0: [0.23 0.30 -0.73 0.86 -0.64 -1.40 -1.97 0.55 0.27 -1.82 -0.79 -0.16
 -1.26 -0.40 -1.43 0.86]
1: [-1.69 0.13 -0.66 -0.48 0.78 0.84 0.77 -1.26 1.89 2.31 0.88 0.06
 2.03 0.43 0.64 -0.92]
2: [-1.49 0.29 0.15 2.13 -0.46 -0.79 1.35 -0.27 1.67 1.59 1.23 -1.76
 -2.28 -1.64 -0.06 1.27]
3: [-1.08 1.05 0.28 -1.16 -1.10 -0.21 0.18 0.75 -0.42 2.14 -0.65 1.52
 -0.87 0.49 0.04 0.70]
4: [-0.01 -0.40 -0.93 -2.17 1.69 -0.70 -0.26 -0.05 0.14 -0.31 -0.17 1.52
 1.00 0.19 -1.00 -0.44]
5: [-0.03 -0.68 -0.70 0.32 0.12 -0.47 -0.41 0.24 0.25 -2.33 -1.13 -1.41
 -0.37 0.14 -1.52 0.86]
6: [0.31 -1.48 1.10 1.11 -0.99 -0.22 -0.23 1.22 -0.65 0.19 0.13 -1.11
 0.65 -1.57 0.40 0.43]
7: [-0.85 -2.84 0.93 -0.37 0.29 -0.44 1.72 -1.58 2.27 -0.31 2.74 0.13
 2.25 -0.80 -0.24 -0.86]
8: [0.35 -0.61 1.13 -0.60 -0.54 1.13 -0.60 0.62 -0.82 -0.02 -0.82 -0.41
 0.80 -1.03 -0.16 -0.01]
9: [-0.75 -1.38 0.97 0.64 -0.49 0.24 0.27 0.66 0.12 0.18 0.29 -1.61
 0.70 -1.15 0.77 -0.06]
10: [-0.51 0.98 0.57 0.51 -0.26 1.42 -0.88 2.04 -1.25 1.69 -0.40 -1.42
 -0.23 -0.61 1.14 -0.12]
11: [-0.20 -1.04 2.20 -0.36 -0.96 0.70 -0.08 0.78 -0.18 -0.44 -0.15 -0.19
 0.52 -1.12 0.63 0.50]
12: [0.02 1.41 -0.49 0.88 -1.12 0.18 1.41 -1.27 -0.91 1.76 0.43 -2.37
 0.68 1.68 2.23 0.34]
13: [1.23 -1.61 -1.20 -0.70 2.29 0.30 -0.23 0.03 -0.81 0.17 0.14 1.34
 0.64 -0.36 -1.54 0.00]
14: [-0.25 0.05 -0.17 0.05 0.43 0.29 0.33 0.99 -0.18 0.61 -1.34 0.51
 0.09 0.05 -0.88 -0.29]

[0.24 -1.09 0.29 0.61 1.81 -0.21 -1.71 0.28 0.01 -1.77 -0.37 -1.44
 -0.41 -0.40 -1.88 -0.39] 5 0
[1.22 0.26 -0.31 -0.66 -0.03 -1.18 -0.17 -0.60 0.30 -0.98 0.61 1.32
 -0.65 0.78 -1.06 0.07] 4 0
[-1.67 -0.04 0.38 1.12 -0.09 -0.14 -0.12 -1.36 1.54 -0.36 0.07 -2.64
 -0.46 0.09 -0.42 -0.10] 9 5
[-0.72 -0.78 -0.43 0.23 0.64 -0.05 0.42 -0.70 1.40 2.13 0.96 0.10
 0.35 -0.10 0.49 0.12] 1 9
[-1.05 -0.35 0.28 0.66 0.41 1.09 -0.13 0.53 0.17 1.59 0.53 -1.13
 0.16 -0.62 0.80 -0.06] 9 10
[0.80 0.15 0.92 0.50 -1.83 -1.30 -0.66 1.41 0.11 -2.02 -0.77 0.10
 -1.28 -0.49 -0.01 0.50] 0 5
[0.07 -0.56 -0.94 -1.84 1.42 -0.63 0.03 -0.01 -0.18 -0.39 -0.41 2.02
 0.91 0.73 -0.34 -0.76] 4 13
[1.27 -0.96 0.10 0.85 0.89 0.69 0.96 -0.59 0.96 1.61 2.42 -0.76
 -0.99 -1.51 0.21 -0.42] 9 2
[-1.82 0.59 1.36 1.45 -2.01 -0.19 0.25 0.42 0.33 -0.39 -1.69 -1.89
 -0.14 0.91 0.89 -0.20] 9 11
[0.98 0.01 0.23 -1.13 -1.02 -0.82 -1.18 -0.29 -0.53 -1.98 -0.61 1.91
 -1.43 0.15 0.01 0.59] 0 5
[1.26 0.22 0.24 2.26 -1.74 1.07 0.12 1.20 0.62 2.98 1.15 -2.43
 -1.54 -1.73 1.74 -0.88] 10 2
[-0.55 -1.17 0.11 -1.61 1.52 0.97 0.15 -0.46 0.84 1.75 1.79 1.35
 1.91 -0.60 -0.39 0.08] 1 4
[-0.07 -0.66 0.06 1.31 0.15 -0.02 0.38 -0.62 2.47 -0.48 1.54 -1.07
 -0.16 -1.39 -0.43 -0.67] 9 2
[-0.07 0.29 0.48 0.50 -2.28 -0.64 1.06 -1.50 2.05 0.30 1.26 -0.20
 -0.65 0.37 1.08 -0.85] 9 2
[-2.06 -0.04 -0.28 1.34 -0.63 -0.25 0.31 -0.10 0.86 -1.17 -1.28 -0.93
 0.69 0.56 -0.85 0.89] 5 14
[-0.10 1.42 -0.06 -2.14 -1.09 -1.77 0.16 -0.72 1.39 -1.57 1.48 1.03
 -0.11 0.45 -0.22 -0.72] 4 0
[-0.14 0.03 -0.50 0.14 0.53 1.34 0.01 0.79 1.09 2.17 0.36 -1.14
 -1.01 -0.99 0.72 -0.29] 10 9
[-1.52 0.02 0.60 -0.22 -0.95 0.66 -1.42 0.39 -1.51 -1.74 -3.91 0.75
 -0.02 1.67 -0.25 0.03] 14 8
[-2.55 -0.07 0.65 -0.10 0.85 0.06 1.62 -1.65 2.23 3.06 1.61 -0.47
 0.43 0.21 1.06 -1.87] 1 7
[-2.12 0.68 0.63 0.46 -1.12 -0.65 -1.05 -0.50 1.06 -0.77 0.12 -1.04
 -0.58 1.31 0.73 -0.17] 9 5
[0.87 0.24 0.92 -1.35 -2.50 -1.65 -0.09 -0.24 -0.53 -2.68 0.11 2.03
 -0.95 1.23 0.43 -0.12] 0 11
[-1.77 -0.51 0.05 -1.07 0.59 -1.41 0.35 -1.42 0.88 -1.57 -0.66 0.38
 0.18 1.58 -0.24 -0.96] 4 5
[0.68 0.31 0.04 0.15 -1.14 -1.36 0.34 -0.50 1.66 -1.11 1.73 0.04
 -0.60 0.23 0.78 -0.95] 9 0
[-0.23 0.05 -0.03 -0.98 -0.03 0.43 0.28 0.74 -0.16 1.23 0.46 0.36
 0.32 0.27 0.45 -0.57] 14 3
[0.88 -0.62 0.37 0.55 0.12 -0.10 0.60 -0.23 0.48 1.14 2.51 -0.26
 -0.57 -0.28 0.03 -1.22] 9 6
[-0.38 -1.03 -0.01 -1.45 1.13 1.01 0.93 0.12 0.32 0.37 0.65 -0.23
 2.65 -0.02 0.46 -1.27] 1 4
[0.94 0.57 0.47 -0.59 -2.11 -1.15 -0.85 0.87 -1.19 -1.64 -0.69 1.60
 -0.17 0.99 0.59 0.12] 0 8
[0.48 1.49 0.77 1.22 -2.81 -0.72 0.28 -0.10 -0.40 -0.49 0.30 -1.02
 -1.28 -0.93 1.30 0.57] 6 11
[-2.31 0.77 -0.52 1.38 0.09 -0.45 -0.58 -0.28 0.55 -1.55 -2.03 -0.92
 -0.75 0.80 0.23 0.18] 5 0
